One turn sends every row of this set to another row. A few are shown first. Where does it send the rows asked after them?
liv: [-1.27 -1.56  0.42  0.20 -1.09 -1.70  0.08 -0.22  1.53  0.58 -0.45 -0.41
 -1.00  2.68  0.03]
dor: [-3.40 -1.28  0.83 -1.66 -0.87 -0.80  0.46 -0.94 -2.18 -0.74  0.55 -0.73
 -3.18 -3.05  1.72]
soz: [-1.99 -1.44  2.05 -0.39 -2.10  0.16 -1.34 -1.60 -0.40  1.61 -0.77 -1.22
 -4.62 -0.70  2.54]
zut: [-1.39 -1.56  1.04  1.95 -1.51 -3.78 -0.17  0.64 -1.66  0.60 -0.63 -0.71
 -1.69 -1.26  2.39]
Popab: [-0.60 -2.68  0.38  0.62 -1.60  1.22 -1.77 -0.95  0.96 -3.42  1.33  0.48
  0.73 -1.70  1.03]
Zezu: [-1.21 -1.38  0.84  0.43 -0.52  0.91 -2.15 -0.62  0.33  3.20 -0.85 -1.63
 -0.70 -0.27  1.01]
sep: [-0.44 -2.43  2.09 -0.06 -1.90 -2.81 -0.71  1.22  1.50 -0.30  0.37 -1.68
 -1.53  0.88  2.15]
tesav: [ 0.22 -0.77 -2.43  2.63 -0.38 -1.03 -0.63  0.44 -0.13 -3.09 -0.66 -0.34
 -0.66 -0.18  1.77]
rizi: [-1.06 -0.74 -0.68  0.73 -0.75 -2.25 -2.64 -0.71  0.49  0.74 -1.47 -1.34
 -3.54 -3.32  2.51]
zapim: [-0.19 -0.34 -2.23  1.49 -1.25  0.24 -1.86 -0.55  0.76 -3.67 -0.96  0.29
 -1.88 -0.54  0.58]
Fepi: [-1.02 -1.48 -0.48 -0.46 -1.48  1.40 -2.41 -2.23  0.21 -3.07  1.34  1.44
 -0.32 -0.53  1.47]
Rubuk: [-2.85 -1.31  1.69  0.62 -1.65 -0.54 -1.21 -0.27 -0.97  1.76  1.63 -2.45
 -0.98  0.13  3.39]
Rep: [-3.62 -0.72 -0.60  0.94 -0.90  0.35  0.93 -3.04  0.16  0.54  0.38 -1.14
 -3.47 -0.22  0.97]
rivan: [-1.46 -1.67  0.33 -0.60 -0.20  1.11  0.11 -0.95  0.31  0.28 -1.35 -0.57
 -3.05 -3.76 -0.96]
vezat: [-0.74 -1.38  1.64 -1.04 -2.56  1.33 -1.66 -1.14 -0.84 -1.09  2.57 -2.92
 -2.17 -2.04  1.35]
sovi: [-2.47 -3.12  1.28  0.64  0.44 -0.85  1.20  0.34 -0.76  0.18 -1.36 -1.93
  0.03 -2.25  0.86]
viz: [-1.62 -1.50  0.14 -0.55 -1.19  0.74 -1.36 -0.37 -1.48 -3.36  0.31 -1.79
 -2.45  0.07  4.41]
sepa: [-1.31 -1.14 -0.62  0.33 -2.30  0.05 -3.61 -0.59  0.20 -3.36  1.00  0.92
  0.03 -1.94  1.52]
tas: [-2.23 -0.85  1.10 -0.17 -2.80 -0.84 -2.62  0.34  2.12  0.52 -0.51 -1.47
 -2.61  1.39  0.95]
zuso: [-1.88 -0.50 -1.30  1.53 -0.56 -2.01  0.91 -0.63 -0.51 -0.75  0.55  0.02
 -2.78 -3.58 -0.29]
ped: [-1.66 -2.05  0.57  2.78 -1.50  0.43  0.83 -0.46  0.88  1.60 -1.43 -0.81
 -1.76 -0.32 -0.90]
Dup: [-1.25 -0.39 -0.57  0.75 -1.84  1.40 -2.30 -0.43 -0.62  0.10  0.16 -1.39
 -0.38 -1.63 -2.47]
febig: [-0.27 -0.88 -0.45  2.78 -0.71 -1.95 -0.37 -0.66  0.65  2.28  1.39 -1.60
 -0.99 -0.03  1.67]
lefa: [-1.44 -1.41 -0.29 -0.07 -1.16  0.63  0.04 -0.77 -1.22 -4.73  0.57 -0.36
 -1.44  0.23  2.37]
lilal: [ 1.02 -0.48 -0.67  0.20 -0.71 -2.25 -0.72 -1.36 -2.13 -0.98  1.99 -0.46
 -0.46 -1.18  0.51]
gipo: [-0.79 -2.15  0.26 -0.67 -1.40  2.13 -2.05  0.62  0.23 -3.78 -1.79 -1.08
 -1.10 -1.70  1.41]
Rizu: [-0.89 -1.67 -0.62  0.40 -0.79  3.38 -1.67  0.12  0.87 -1.74 -2.08 -1.44
 -1.26 -0.29  0.53]

zut turns into ped
viz turns into tesav
febig turns into Zezu
And these:
dor turns into zuso
rizi turns into sovi
tas turns into sep
lilal turns into Dup
Fepi turns into sepa
gipo turns into lefa

